[[-42  -7 -35  27  33  22 -59]
 [-40 -39 -54 -39 -63 -55  22]
 [ -3  -3   1   0  -3   1   0]]
:
[[ -3  -3   1   0  -3   1   0]
 [-42  -7 -35  27  33  22 -59]
 [-40 -39 -54 -39 -63 -55  22]]

[[ 32  41]
 [ 18 -37]
 [ 19  56]
 [ -5 -12]
 [  2 -65]
 [ 15 -43]
 [  6  -5]]
:
[[ 19  56]
 [ 32  41]
 [  6  -5]
 [ -5 -12]
 [ 18 -37]
 [ 15 -43]
 [  2 -65]]

[[-25   4  22   4 -22 -39]
 [-11  -4  -1  12 -30 -56]
 [ 20  -8 -28  50 -48 -35]
 [ -9   7  22 -29  41  39]
 [-11  22  21 -33  57  87]]
:
[[-11  22  21 -33  57  87]
 [ -9   7  22 -29  41  39]
 [-25   4  22   4 -22 -39]
 [-11  -4  -1  12 -30 -56]
 [ 20  -8 -28  50 -48 -35]]

[[-27  -7  16 -32 -40   4  24   8   1  20  31  45 -45 -19 -21]
 [-10 -31  14 -27 -72   2   1  -4   1  -5  19  63 -56 -27 -26]
 [ 22 -14  27   0 -19  30 -46   6  32 -13   1  31 -34 -39  13]
 [ 40  -5   9  34  13  22 -59  -4  25 -28 -25 -10   6 -24  22]
 [  6 -28  -2 -10 -52 -13  -9 -14 -13 -12   3  46 -40  -1 -31]]
:
[[ 40  -5   9  34  13  22 -59  -4  25 -28 -25 -10   6 -24  22]
 [-27  -7  16 -32 -40   4  24   8   1  20  31  45 -45 -19 -21]
 [ 22 -14  27   0 -19  30 -46   6  32 -13   1  31 -34 -39  13]
 [  6 -28  -2 -10 -52 -13  -9 -14 -13 -12   3  46 -40  -1 -31]
 [-10 -31  14 -27 -72   2   1  -4   1  -5  19  63 -56 -27 -26]]

[[ 49 -12 -51   4  41  53 -85  -6  62  69   4 -53]
 [ 14  -2  15   4  28   8  33  25  26 -10   4   7]
 [ 17 -13   2  38 -10   0 -26  -4 -37  -9  38  40]
 [  0 -23   3 -25 -13   3   0 -41 -21  27 -25  16]
 [ 22  -1 -52 -20 -28 -12 -52 -43 -15 -22 -20   6]
 [ 39 -15  43   1   9  18 -21 -33 -24   8   1 -32]]
:
[[ 22  -1 -52 -20 -28 -12 -52 -43 -15 -22 -20   6]
 [ 14  -2  15   4  28   8  33  25  26 -10   4   7]
 [ 49 -12 -51   4  41  53 -85  -6  62  69   4 -53]
 [ 17 -13   2  38 -10   0 -26  -4 -37  -9  38  40]
 [ 39 -15  43   1   9  18 -21 -33 -24   8   1 -32]
 [  0 -23   3 -25 -13   3   0 -41 -21  27 -25  16]]

[[ 47  66  69   3   4 -35]
 [ 18  47 -73  62 -47  19]
 [-40 -40  32  51 -41  11]
 [ 13  -5  45 -58  36 -69]
 [ 82 -47 -48  -9  30  -8]]
:
[[ 47  66  69   3   4 -35]
 [ 18  47 -73  62 -47  19]
 [ 13  -5  45 -58  36 -69]
 [-40 -40  32  51 -41  11]
 [ 82 -47 -48  -9  30  -8]]

[[  1  -3]
 [  5   4]
 [-87 -60]
 [  9  -9]
 [ -3  -1]
 [-47 -74]
 [ 18 -66]
 [ -3  16]]
:
[[ -3  16]
 [  5   4]
 [ -3  -1]
 [  1  -3]
 [  9  -9]
 [-87 -60]
 [ 18 -66]
 [-47 -74]]

[[-25  26  -4 -26  34 -46]
 [  4  -5 -17  27  -6  22]
 [ 32 -58 -24  47 -44  36]
 [  7 -14 -22  28 -10  14]
 [-10  40  29 -21  14  10]
 [ -9 -13  -8 -27  16 -59]
 [ -8  49  -3  45   5  74]
 [ 17 -33   7  -7 -22  -4]
 [ 15   0   6  32 -22  60]
 [-30  43  -7 -15  40 -30]
 [  3 -12 -44  57  -9  32]]
:
[[ -8  49  -3  45   5  74]
 [-30  43  -7 -15  40 -30]
 [-10  40  29 -21  14  10]
 [-25  26  -4 -26  34 -46]
 [ 15   0   6  32 -22  60]
 [  4  -5 -17  27  -6  22]
 [  3 -12 -44  57  -9  32]
 [ -9 -13  -8 -27  16 -59]
 [  7 -14 -22  28 -10  14]
 [ 17 -33   7  -7 -22  -4]
 [ 32 -58 -24  47 -44  36]]
---
[[ -5  28  30  48 -50]
 [ 31   9  44  44 -65]
 [ 39 -38  -6  43 -55]]
:
[[  9  44]
 [-38  -6]]

[[ 32  23 -59   3]
 [ 12 -17 -74 -19]
 [-22 -28  -5  11]
 [-32 -11  47  18]
 [ -3 -30 -57  16]]
:
[[-17 -74]
 [-28  -5]]

[[-41 -85  -3 -33]
 [-18 -31 -38 -18]
 [-37 -72  -7 -27]
 [ 21   3 -40 -33]]
:
[[-31 -38]
 [-72  -7]]

[[ 47  32 -11  70]
 [-59  59  72  22]
 [ 47 -59 -29 -62]]
:
[[ 59  72]
 [-59 -29]]

[[-20   6 -30 -12]
 [ 38  -8  13   7]
 [-31  64 -49  16]
 [-16 -11 -25 -22]]
:
[[ -8  13]
 [ 64 -49]]

[[-10 -16  41  37]
 [ -9   7 -78 -21]
 [-10   7  32 -33]]
:
[[  7 -78]
 [  7  32]]
---
[[-18   7 -19  14   0 -28   2  -6  15   1   3  64]
 [ -2 -14 -40  15 -23 -32 -11   1   5 -17   3  47]
 [-16   6   9  -1 -19  -7   6  -3   9  -8  39   1]
 [  0 -14 -42  11 -25 -32 -11   0   5 -16   0  46]]
:
[[  0 -14 -42  11 -25 -32 -11   0   5 -16   0  46]
 [ -2 -14 -40  15 -23 -32 -11   1   5 -17   3  47]
 [-16   6   9  -1 -19  -7   6  -3   9  -8  39   1]
 [-18   7 -19  14   0 -28   2  -6  15   1   3  64]]

[[  9 -34 -17 -48  42   1 -34 -26  14]
 [-59  12 -67  22  45   4  35 -59 -40]
 [ -8 -27   4  -1  58  28  27  15  22]
 [ 43  23 -20 -28 -10 -13 -41 -62   2]
 [ 13 -33  12  38 -18  27  12 -47 -20]
 [ 55 -20 -80  46  64 -22  18  16   8]
 [ 47  15 -80  73  -5 -23  46 -63 -46]]
:
[[ 55 -20 -80  46  64 -22  18  16   8]
 [ 47  15 -80  73  -5 -23  46 -63 -46]
 [ 43  23 -20 -28 -10 -13 -41 -62   2]
 [ 13 -33  12  38 -18  27  12 -47 -20]
 [  9 -34 -17 -48  42   1 -34 -26  14]
 [ -8 -27   4  -1  58  28  27  15  22]
 [-59  12 -67  22  45   4  35 -59 -40]]

[[ 15  -2  -1  -5  31]
 [ 18  38  33  32  -8]
 [ 26  40  60  32 -51]
 [  3   1  20   0 -42]
 [ 47 -29  23 -38  19]
 [ 66 -63  28 -75  17]
 [-38  79  12  84 -38]
 [ 49  19  69   7 -44]
 [-56  75  -9  84 -28]
 [  5 -33 -34 -32  59]
 [ -3  18  25  18 -49]
 [-19  54   2  57   4]]
:
[[ 66 -63  28 -75  17]
 [ 49  19  69   7 -44]
 [ 47 -29  23 -38  19]
 [ 26  40  60  32 -51]
 [ 18  38  33  32  -8]
 [ 15  -2  -1  -5  31]
 [  5 -33 -34 -32  59]
 [  3   1  20   0 -42]
 [ -3  18  25  18 -49]
 [-19  54   2  57   4]
 [-38  79  12  84 -38]
 [-56  75  -9  84 -28]]

[[  6  10 -15  21 -29  -2  14  -2  11 -12 -13 -14 -12 -16]
 [  1   2  10  -7   1  -4  -9  11  18  -8  -6  15  41 -14]
 [  3   5   6  -1  -6  -4  -5  10  21 -11  -9  11  38 -19]
 [ -3 -10  -1 -15  15  11  -7  -4 -17   5  15  -6 -19  23]
 [  9   8 -17   4 -34   8   2  10  29 -34 -13 -13  19 -21]
 [ 15  17 -41  31 -66   9  24  -1  27 -41 -23 -40 -25 -27]]
:
[[ 15  17 -41  31 -66   9  24  -1  27 -41 -23 -40 -25 -27]
 [  9   8 -17   4 -34   8   2  10  29 -34 -13 -13  19 -21]
 [  6  10 -15  21 -29  -2  14  -2  11 -12 -13 -14 -12 -16]
 [  3   5   6  -1  -6  -4  -5  10  21 -11  -9  11  38 -19]
 [  1   2  10  -7   1  -4  -9  11  18  -8  -6  15  41 -14]
 [ -3 -10  -1 -15  15  11  -7  -4 -17   5  15  -6 -19  23]]

[[-59  18]
 [-36  22]
 [-27  27]
 [-49  13]
 [-74  27]
 [-61  21]]
:
[[-27  27]
 [-36  22]
 [-49  13]
 [-59  18]
 [-61  21]
 [-74  27]]

[[ 20 -10  16  20 -21 -14 -23   8]
 [ 10  19  -5   6 -26   4 -14   8]
 [ 12  47   1  16 -21  30 -17  12]
 [ 11 -50   4   0 -19 -47 -11  -1]
 [-12 -44  22  -2  51 -11  22 -15]
 [  2 -42   0  -6  -5 -36  -1  -4]
 [-24  47 -21 -18  24  44  25  -5]
 [ -7  57 -29 -11 -22  33   0   8]
 [  1  64 -20   0 -27  37  -9  11]
 [ 14  55 -13  11 -44  24 -23  17]
 [ -1  37  -1   5   2  30   0   4]
 [ 23 -50  24  18 -16 -43 -22   3]]
:
[[ 23 -50  24  18 -16 -43 -22   3]
 [ 20 -10  16  20 -21 -14 -23   8]
 [ 14  55 -13  11 -44  24 -23  17]
 [ 12  47   1  16 -21  30 -17  12]
 [ 11 -50   4   0 -19 -47 -11  -1]
 [ 10  19  -5   6 -26   4 -14   8]
 [  2 -42   0  -6  -5 -36  -1  -4]
 [  1  64 -20   0 -27  37  -9  11]
 [ -1  37  -1   5   2  30   0   4]
 [ -7  57 -29 -11 -22  33   0   8]
 [-12 -44  22  -2  51 -11  22 -15]
 [-24  47 -21 -18  24  44  25  -5]]
